128 stands for zero in the data rows.
Every row has a hidden score. How much higher is the second row's score than the first row's in each pair? 15 means about the same, 30 much higher and 0 much lower. The score is a weighted sum of the row's numbers plus the product of two more (or one squared), each taken from its middle value.
[137 136 158 115 151 138 164 109 101  97 144 152 106 134 101 119 133]
[109 170 108 134 165 114 147 111 142 133 144 136 139 117 114 108 134] 15
[110 102 106 163 106 114 108 115 148 144 122 131 143 110 122 114 123]
[144 142 169 114 153 140 163 113 105  97 149 147 102 132  98 120 145] 21
[110 116 121 116 128 149 159 123 133 100 140 127 100 132 117 116 134]
[108 168 108 138 152 114 149 113 149 137 137 137 138 116 114 114 129] 3
[109 103 133 111 108 125 107 111 107 142 126 146 151 120 132 132 127]
[110 148 108 146 139 112 136 110 146 142 140 134 144 119 117 114 127] 11
[131 109 108 111 105 109 112 123 110 116 147 148 122 107 112 110 141]
[121 107 108 107 108 115 109 124 119 132 134 137 137 104 124 109 137] 17
[117 116 123 150 126 112 131 128 158 145 119 124 146 131 131 138 123]
[111 111 113 119 129 115 103 114 112 161 122 138 166 105 138 124 121] 21
[109 109 108 155 110 115 107 116 149 145 119 127 144 114 132 118 123]
[116 128 111 165 133 113 128 122 174 158 109 114 152 138 137 139 119] 9
[110 109 109 171 105 106 138 114 188 151 114 121 140 129 138 143 120]
[111 110 111 113 124 111 108 111 113 162 125 134 172 105 134 125 121] 22
[110 109 111 157 113 113 110 112 147 140 126 131 144 118 119 113 123]
[118 134 150 107 106 114 106 192 111 120 119 108 104 145 142 162 128] 19
[155 126 110 113 121 190 111 141 121  97 135 125  82 150 138 133 131]
[128 129 149 120 150 141 153 111 111 111 140 134 116 131 110 121 129] 19
[179 150 170 110 165 144 154 116 106  86 151 138  94 144 113 115 136]
[104 107 128 110 111 138 106 112 113 137 129 135 145 117 133 121 126] 18
[110 148 161 110 109 113 118 216 110 115 118  96  91 151 143 175 132]
[130 132 151 141 137 112 143 117 122 127 129 137 131 130 115 129 134] 12
[113 112 108 171 112 112 126 122 185 155 112 113 148 133 137 140 120]
[107 151 102 146 145 114 135 113 149 141 138 133 142 120 114 114 132] 18
[111 102 105 151 107 114 104 114 144 142 118 116 141 116 130 117 126]
[110 105 115 123 117 106 108 112 102 158 123 150 164 104 138 127 126] 16
[128 119 146 111 115 112 118 161 108 125 124 125 123 124 134 132 128]
[113 105 116 119 128 108 108 112 105 159 124 142 163 107 137 125 120] 11
[110 107 106 160 110 113 103 112 145 139 127 124 147 111 124 122 123]
[133 148 110 171 148 116 135 116 161 161 112 113 151 136 141 146 120] 11
[109 149 165 110 112 110 119 221 113 115 116  95  89 155 146 172 132]
[145 163 110 114 130 107 173 169 160 129 128 129 126 117 127 147 129] 8
[121 104 111 108 109 200 106 132 119 115 111 109 113 140 149 129 123]
[125 139 106 169 133 114 129 120 168 158 118 113 153 142 138 147 120] 6
[136 136 149 125 150 129 151 114 120 108 135 138 123 123 103 119 135]
[117 106 148 107 112 127 107 138 107 120 121 126 125 130 133 135 127] 18
[184 176 110 175 182 114 163 162 138 176 104  99 169 131 148 142 116]
[109 102 108 156 110 119 111 111 141 138 116 121 145 117 129 119 123] 14
[133 151 108 177 143 114 144 114 177 161 115 114 156 129 138 139 118]
[117 106 107 129 109 150 106 118 129 133 104 111 134 122 142 126 119] 21
[109 107 123 111 122 110 106 111 106 155 123 145 159 107 134 130 122]
[123 106 122 111 106 130 110 110 105 140 125 139 137 130 133 137 130] 14
[110 108 109 156 111 110 105 113 143 141 114 122 143 118 128 117 120]
[111 101 107 158 107 114 106 117 148 142 126 126 149 114 123 112 127] 14
[110 107 112 184 111 117 139 118 228 158 102 102 137 128 145 138 118]
[112 109 107 135 110 116 104 114 141 144 106 116 147 117 135 126 117] 22
[168 143 176 106 166 149 164 115 109  91 151 137 104 139 108 114 138]
[106 104 156 107 111 177 108 112 110 116 122 117 114 149 144 150 122] 16
[170 147 156 113 156 143 162 120 107  84 157 143  89 135 106 110 142]
[152 122 110 110 119 198 108 147 132  97 130 111  86 148 147 125 127] 14
[123 139 150 115 105 110 119 177 106 123 123 123 111 133 133 150 130]
[108 118 111 119 131 140 177 122 118  90 148 137  84 133 118 112 139] 26
[105 106 129 110 103 122 108 109 106 144 131 147 150 119 127 127 124]
[116 135 134 109 148 143 160 125 117  93 146 129 101 128 110 109 139] 29
[109 118 107 167 124 117 129 129 172 150 117 116 150 131 136 142 120]
[114 107 108 155 108 112 108 111 152 146 128 128 143 109 121 114 134] 21
[171 147 196 115 171 133 167 109 106  91 150 152  98 157 109 113 135]
[165 144 165 135 154 107 142 126 109 140 124 147 139 115 113 134 133] 13
[110 105 108 140 113 138 109 115 133 140 111 118 139 120 133 123 122]
[146 110 109 112 104 199 107 150 122  97 136 117  84 157 150 132 131] 14
[128 104 146 108 108 113 106 145 113 128 123 125 133 116 131 128 124]
[108 105 110 118 129 114 106 111 110 157 123 140 168 103 137 122 116] 12
[119 106 108 112 108 190 106 125 113 118 116 116 104 141 148 132 124]
[149 114 115 112 111 198 105 143 121  96 135 120  83 158 140 132 129] 12
[113 133 110 153 117 106 125 112 143 143 132 136 140 115 115 117 132]
[143 130 146 142 147 117 127 137 134 153 122 125 157 127 128 138 119] 14
[107 116 111 159 109 109 114 111 145 140 125 137 140 113 121 124 130]
[150 179 113 111 165 145 151 129 124 100 151 137  90 151 124 127 141] 10
[109 108 129 112 113 117 108 109 102 149 128 147 152 115 132 127 122]
[200 157 178 110 164 142 146 120 104  89 157 139  93 145 113 111 143] 16
[126 136 104 185 134 113 144 148 185 173  99 105 161 123 148 140 112]
[155 143 113 110 133 187 120 141 127  91 141 114  86 148 136 122 128] 18
[122 107 148 116 100 117 107 139 104 123 126 136 122 132 134 140 134]
[147 145 157 136 151 111 148 116 114 123 132 140 132 120 103 124 134] 12
[108 158 111 144 140 105 142 115 139 133 139 146 135 122 115 118 132]
[147 107 107 106 105 208 104 147 124  98 128 104  90 150 145 127 122] 17
[111 105 163 110 111 134 103 160 113 117 122 109 103 146 140 160 131]
[110 116 111 181 107 116 141 114 209 155 109 108 142 128 138 137 117] 6
[112 109 108 155 105 115 107 112 147 145 118 121 141 114 127 118 126]
[106 109 110 144 106 136 109 111 129 133 113 121 134 120 132 128 121] 15
[114 116 114 165 115 106 133 123 163 151 122 128 139 133 129 148 124]
[112 124 106 156 116 114 119 114 149 139 128 128 144 112 124 113 126] 23
[144 144 166 111 157 152 159 120 111  93 153 140 102 136 108 106 138]
[141 139 145 131 152 125 155 113 125 122 137 141 125 122 105 116 129] 1
[124 135 143 125 146 134 157 111 128 115 132 140 124 125 103 118 129]
[149 163 111 116 131 109 174 169 161 128 126 128 123 117 128 150 130] 12
[114 133 124 111 138 142 166 127 114  89 151 139  85 136 111 114 143]
[129 113 145 112 106 110 112 151 103 120 122 136 124 121 129 134 131] 9
[107 105 159 106 109 139 106 159 114 116 118 114 106 150 139 163 133]
[112 128 108 153 125 116 124 111 146 136 134 128 144 115 125 114 124] 12
[113 148 165 108 112 113 119 220 113 111 120  94  85 158 150 175 135]
[149 204 104 106 188 126 164 115 138 106 153 131 104 139 122 111 132] 8
[108 109 125 111 115 123 105 113 112 147 127 134 157 112 130 121 118]
[134 154 112 180 145 107 146 116 162 164 113 123 157 134 140 146 126] 11
[112 106 109 155 113 113 106 108 147 137 121 123 144 116 129 114 127]
[111 108 104 138 111 144 104 118 133 132 111 112 137 120 138 122 116] 16
[108 110 155 112 102 160 108 114 103 117 125 132 113 151 138 151 133]
[151 139 154 146 149 109 119 133 119 157 117 134 155 143 132 151 122] 13
[129 138 152 109 156 144 166 117 110  99 146 141 112 128 101 114 133]
[155 138 156 113 160 145 168 113 114  86 148 134  96 133 112 107 135] 18
[147 152 108 176 153 113 152 157 166 176 102 101 165 128 150 141 118]
[143 134 151 152 144 105 129 140 126 159 121 130 158 129 128 148 124] 17
[139 146 154 110 157 146 165 108 110  92 147 143 102 136  98 112 136]
[109 106 108 179 101 104 142 118 222 147 108 113 129 130 140 142 126] 4
[170 144 156 107 164 148 158 122 109  86 152 134  95 135 109 105 135]
[115 174 111 132 158 113 154 114 144 138 140 137 133 121 111 113 132] 9
[109 106 155 116 105 165 106 112 104 118 119 128 115 145 140 152 128]
[119 112 108 109 110 133 103 121 111 134 128 123 136 127 130 137 132] 10
[125 114 143 111 113 111 114 149 114 127 127 132 131 114 130 129 126]
[108 106 109 156 109 114 107 113 154 138 128 130 145 114 123 112 124] 12
[105 109 112 160 109 110 109 112 136 140 120 132 143 119 127 122 124]
[111 105 104 159 108 116 107 107 151 141 124 124 143 115 119 110 124] 14
[111 111 105 158 108 113 111 112 151 140 125 127 145 114 121 117 128]
[117 121 152 108 109 110 103 159 111 126 124 117 121 130 135 141 130] 19
[108 106 123 112 107 118 106 110 106 151 125 145 151 110 134 123 118]
[159 140 153 124 160 127 150 115 115 117 137 140 126 124 102 115 135] 12
[112 115 115 143 124 118 145 127 156 130 125 123 133 122 122 131 128]
[111 105 109 143 111 139 107 110 133 141 107 118 138 115 138 119 121] 21
[110 130 109 183 122 115 137 120 190 162 114 112 150 130 140 141 120]
[128 113 142 106 112 112 110 150 110 129 125 130 135 120 131 123 128] 24
[112 105 112 132 107 149 104 110 119 129 113 118 134 124 142 129 124]
[176 148 197 110 181 139 167 113 115  93 147 139 110 151 107 108 126] 17
[120 135 110 178 130 114 131 124 178 159 105 111 153 137 141 144 116]
[168 136 181 113 172 136 173 113 113  92 146 143 103 144 108 105 126] 23
[117 179 111 131 168 117 154 115 145 129 148 134 133 127 115 111 133]
[123 145 143 125 147 125 164 109 122 108 145 148 107 119 100 118 142] 18
[112 105 119 112 122 110 106 110 106 155 120 146 160 108 132 127 123]
[106 128 111 179 117 108 131 127 181 163 111 120 147 137 140 145 122] 10
[147 104 107 108 111 210 104 145 125  98 124 109  92 147 145 127 121]
[153 143 182 113 176 136 186 112 105  80 149 148  88 159 111 114 135] 27
[112 106 107 157 101 108 107 111 137 141 123 132 137 119 124 127 126]
[127 143 112 182 132 106 148 135 178 170 112 118 151 125 148 144 125] 12
[160 162 114 112 149 174 130 136 124  90 147 127  83 150 132 132 134]
[106 103 108 139 109 138 106 111 133 136 112 112 137 123 134 123 123] 18
[127 109 110 109 108 134 102 116 109 135 126 127 136 126 131 134 126]
[112 105 127 111 109 132 103 114 115 140 128 138 154 120 135 122 125] 19
[144 133 146 149 151 112 128 140 132 161 116 119 165 129 142 144 116]
[113 107 121 108 123 114 109 110 104 155 120 137 163 107 130 119 120] 17
[111 105 153 106 108 168 105 113 110 123 117 119 121 150 140 142 126]
[113 146 164 105 111 112 116 212 112 111 119  97  92 152 143 172 134] 11
[109 126 107 158 114 108 119 115 144 138 129 138 141 116 118 117 132]
[153 147 161 109 158 151 165 113 114  90 149 133 105 136 104 114 136] 22
[110 110 118 109 114 120 103 105 106 146 130 139 147 124 132 136 126]
[183 145 194 112 177 136 159 113 113 100 149 144 111 147 111 111 130] 18
[122 116 147 108 110 114 105 155 113 123 121 126 124 126 133 133 127]
[144 130 154 137 150 112 139 132 124 140 125 131 148 120 122 127 129] 11
[116 127 109 182 124 105 132 120 174 163 107 120 150 138 137 150 126]
[111 108 130 111 106 130 107 109 103 139 123 142 145 125 128 133 128] 21
[120 124 151 108 112 115 104 172 113 118 117 116 113 136 136 150 129]
[111 108 110 173 103 107 131 116 198 147 111 123 130 131 135 150 120] 5
[108 104 105 142 111 136 109 115 135 137 117 116 138 122 134 120 121]
[173 173 112 177 168 107 164 166 143 177  98 108 160 127 154 146 118] 18
[157 146 106 110 139 185 120 144 133  91 141 120  85 151 136 124 131]
[108 108 158 107 111 174 104 114 112 114 121 125 115 149 144 147 131] 24
[111 128 109 156 120 112 118 114 148 138 132 130 146 116 118 111 125]
[116 112 105 161 118 115 132 123 178 153 118 118 146 124 132 136 121] 8
[115 102 120 112 116 128 107 113 111 143 126 132 155 114 134 124 127]
[112 109 111 151 102 120 106 112 137 140 118 127 140 119 137 128 121] 14
[128 110 142 108 108 112 115 153 107 129 124 127 129 114 135 124 129]
[133 163 114 174 150 109 135 111 152 162 118 124 149 153 140 148 124] 8
[107 107 115 115 129 113 106 112 114 161 125 134 170 102 137 123 120]
[111 102 112 178 111 114 136 127 221 160 105 103 142 128 147 142 121] 8
[155 169 110 112 151 162 138 130 125  95 147 130  84 152 129 126 131]
[111 104 115 158 111 113 105 109 154 140 132 129 146 113 118 113 124] 17
[144 138 161 109 155 149 162 118 110  90 149 142 102 131 107 113 134]
[110 103 118 111 121 112 107 113 114 155 130 136 164 107 133 120 118] 9
[166 144 176 112 165 136 170 111 101  90 152 145 102 142 109 112 129]
[111 100 151 106 109 136 108 135 108 121 120 123 122 136 135 132 130] 19
[112 108 109 139 109 138 104 113 137 136 111 120 137 117 136 122 121]
[132 210 108 109 188 108 174 115 137 120 152 148 113 137 116 122 139] 7
[110  99 128 108 107 125 108 113 114 144 129 136 160 112 132 121 119]
[109 165 109 138 152 114 148 110 146 133 140 135 138 115 111 114 133] 12
[109 106 123 112 111 123 103 109 107 143 126 139 150 121 134 131 130]
[113 114 108 157 110 109 108 114 153 142 130 127 147 113 121 115 132] 14
[124 125 116 164 136 114 128 129 161 159 114 115 153 135 137 141 123]
[126 111 144 111 112 114 105 148 109 127 123 121 125 125 133 134 128] 23
[107 105 110 158 106 108 109 108 136 137 115 132 139 120 128 125 126]
[111 112 106 161 118 113 134 122 177 152 115 121 145 124 132 137 122] 8
[121 137 148 107 112 112 121 189 113 120 122 111 109 136 138 154 127]
[175 179 105 176 171 112 163 176 146 178  99  98 171 130 159 137 115] 17
[169 141 185 110 169 135 177 111 103  87 145 153  97 156 109 117 138]
[145 157 106 175 156 113 149 134 165 168 106 108 159 127 148 141 117] 9
[111 141 107 150 133 110 128 111 149 142 132 133 142 111 117 114 131]
[110 108 108 157 112 115 105 107 148 143 123 126 147 116 125 114 123] 16
[110 110 111 161 104 109 106 112 147 144 126 133 143 117 118 122 129]
[107 125 141 117 129 142 158 121 115 105 143 139 102 140 114 127 139] 24
[108 107 110 161 108 106 106 111 141 144 122 137 140 117 122 125 125]
[124 106 110 110 102 106 109 120 106 123 145 145 122 112 112 118 137] 13
[153 195 111 110 181 133 163 124 136 104 149 127  99 139 126 118 135]
[108 139 108 156 125 110 130 110 141 139 136 145 143 116 116 117 132] 17
[173 177 109 176 174 107 157 166 134 175  97 105 162 138 154 145 117]
[107 108 136 114 102 128 105 111 106 133 130 146 147 122 126 124 129] 14
[110 112 108 164 103 107 103 112 141 138 124 134 140 122 120 123 127]
[115 107 132 110 105 133 107 113 113 143 125 137 154 120 126 123 121] 15
[112 106 121 114 116 117 107 109 107 147 129 143 149 117 137 129 128]
[133 158 127 107 108 114 154 189 142 125 122 110 111 131 133 152 126] 14
[109 109 107 158 113 112 104 111 145 144 120 122 145 115 131 118 123]
[108 110 126 110 113 117 110 110 103 148 129 150 151 113 135 126 128] 16
[140 155 118 111 121 108 167 166 154 129 129 129 123 118 131 148 131]
[156 145 110 108 137 188 119 143 128  94 141 114  86 150 135 126 131] 18
[152 126 105 112 126 197 110 145 126  94 134 117  86 149 139 124 128]
[105 106 115 118 129 111 109 113 107 160 120 136 170 106 136 124 121] 16
[136 144 112 180 135 109 145 167 163 180  94 103 155 135 155 154 119]
[134 138 151 109 145 145 160 121 106  89 146 140  96 136 109 119 144] 25
[130 126 151 111 102 109 124 167 106 125 120 129 119 123 129 147 128]
[140 108 108 109 109 204 105 145 110  94 126 114  91 151 148 138 126] 12
[152 146 157 111 155 147 162 116 103  87 153 139  89 141 110 113 139]
[126 114 148 114 104 108 111 145 109 124 129 133 128 120 128 138 132] 11
[108 105 141 113 104 133 110 110 108 128 130 149 138 119 125 119 128]
[169 148 186 113 161 138 158 109 101  94 147 146 102 141 107 122 142] 15
[149 130 155 148 147 107 135 140 118 155 120 134 154 126 134 147 122]
[107 108 110 130 105 154 106 114 123 131 116 124 126 127 138 135 122] 17
[139 148 123 113 111 105 145 166 137 126 125 130 122 124 128 144 132]
[118 108 147 109 108 123 107 143 111 124 120 122 121 126 136 137 130] 18
[145 106 107 107 110 208 105 150 123  97 128 111  89 149 152 128 126]
[125 122 120 155 132 113 127 128 154 161 118 117 153 127 134 143 120] 9
[114 125 107 180 123 114 133 123 190 164 112 108 150 134 141 140 119]
[121 102 106 106 115 198 106 128 119 116 113 106 111 138 149 130 120] 24
[132 127 127 156 133 110 126 130 145 157 116 126 150 134 135 144 120]
[107 107 122 111 114 110 106 112 101 157 124 148 161 111 131 131 121] 18
[123 146 145 110 107 109 127 185 110 123 119 113 103 148 134 163 134]
[109 103 121 114 121 108 105 115 102 161 126 144 159 108 133 133 126] 13
[106 109 131 113 105 127 106 115 100 135 130 145 150 123 132 128 124]
[113 105 113 154 113 111 106 115 145 141 116 123 142 116 126 114 122] 13
[111 136 109 157 119 107 127 116 141 138 133 140 139 120 114 118 131]
[112 102 108 150 111 120 104 114 144 139 120 117 143 113 127 118 122] 16
[109 128 115 157 112 110 122 110 140 143 132 142 143 118 119 123 132]
[158 133 166 121 158 133 178 115 108  91 149 142  98 145 108 115 136] 21
[164 142 180 119 163 135 172 110 105  92 150 149 100 147 107 121 136]
[111 105 119 110 112 127 105 114 110 142 125 130 155 120 136 124 122] 15
[133 155 122 107 113 112 151 187 143 121 121 112 114 127 132 152 128]
[145 206 111 111 190 118 167 110 128 109 154 138  99 137 120 126 137] 10
[107 133 114 152 122 114 121 113 149 134 133 131 141 111 119 117 134]
[121 120 154 112 109 106 112 162 105 125 124 132 121 125 133 139 129] 17
[112 110 114 172 104 108 134 120 180 153 117 127 141 137 136 146 122]
[116 127 149 113 110 117 103 174 110 123 117 107 111 144 141 154 135] 26
[107 121 105 158 114 115 119 112 151 142 126 127 145 113 120 115 128]
[123 142 148 110 115 113 120 187 112 120 117 107 107 145 138 160 131] 17
[108 103 118 109 123 112 106 113 112 155 128 131 163 107 136 124 124]
[135 135 137 109 146 152 161 128 116  83 151 138  94 131 112 106 139] 21
[108 108 113 131 101 151 106 109 119 131 114 120 126 128 140 128 126]
[109 104 115 107 126 111 109 112 108 153 124 134 164 106 133 126 118] 11
[129 120 147 108 107 115 116 154 107 126 126 130 132 115 130 128 126]
[113 125 107 111 129 146 168 127 128  88 148 130  90 129 117 104 139] 24
[110 109 134 107 106 134 108 116 107 141 127 138 152 118 135 117 119]
[133 128 149 128 143 124 142 122 126 126 130 135 133 121 115 122 130] 10
[145 162 106 108 134 116 175 172 164 134 125 118 128 117 125 141 127]
[109 112 161 111 103 125 106 156 101 119 124 118 102 152 139 160 128] 22
[126 107 146 113 106 108 104 140 102 126 125 135 131 122 124 135 125]
[178 184 116 172 178 109 159 132 132 165 111 119 159 133 142 143 123] 17
[116 102 105 112 111 113 105 124 121 137 132 140 140 108 125 108 125]
[153 142 109 107 139 188 120 140 128  95 136 115  87 157 138 126 133] 14
[112 165 109 143 151 115 147 112 148 134 143 136 139 117 114 112 133]
[108 111 108 132 105 148 108 111 123 127 111 116 129 127 138 131 124] 18
[138 206 110 104 192 114 171 113 136 115 151 135 116 134 115 112 137]
[125 105 112 114 103 108 106 120 105 123 144 147 124 110 117 116 137] 17
[153 144 157 111 156 142 156 114 114 103 144 141 121 135 102 114 136]
[114 104 115 108 104 128 108 116 105 137 128 139 137 129 134 138 132] 13
[153 131 160 144 142 109 125 136 124 154 118 134 150 130 134 144 125]
[110 132 109 152 130 116 124 114 148 137 132 135 144 117 118 109 128] 13
[154 131 114 113 120 189 113 145 121  94 138 125  82 153 146 132 134]
[148 109 112 113 105 206 104 146 114 100 129 116  85 152 144 137 127] 14
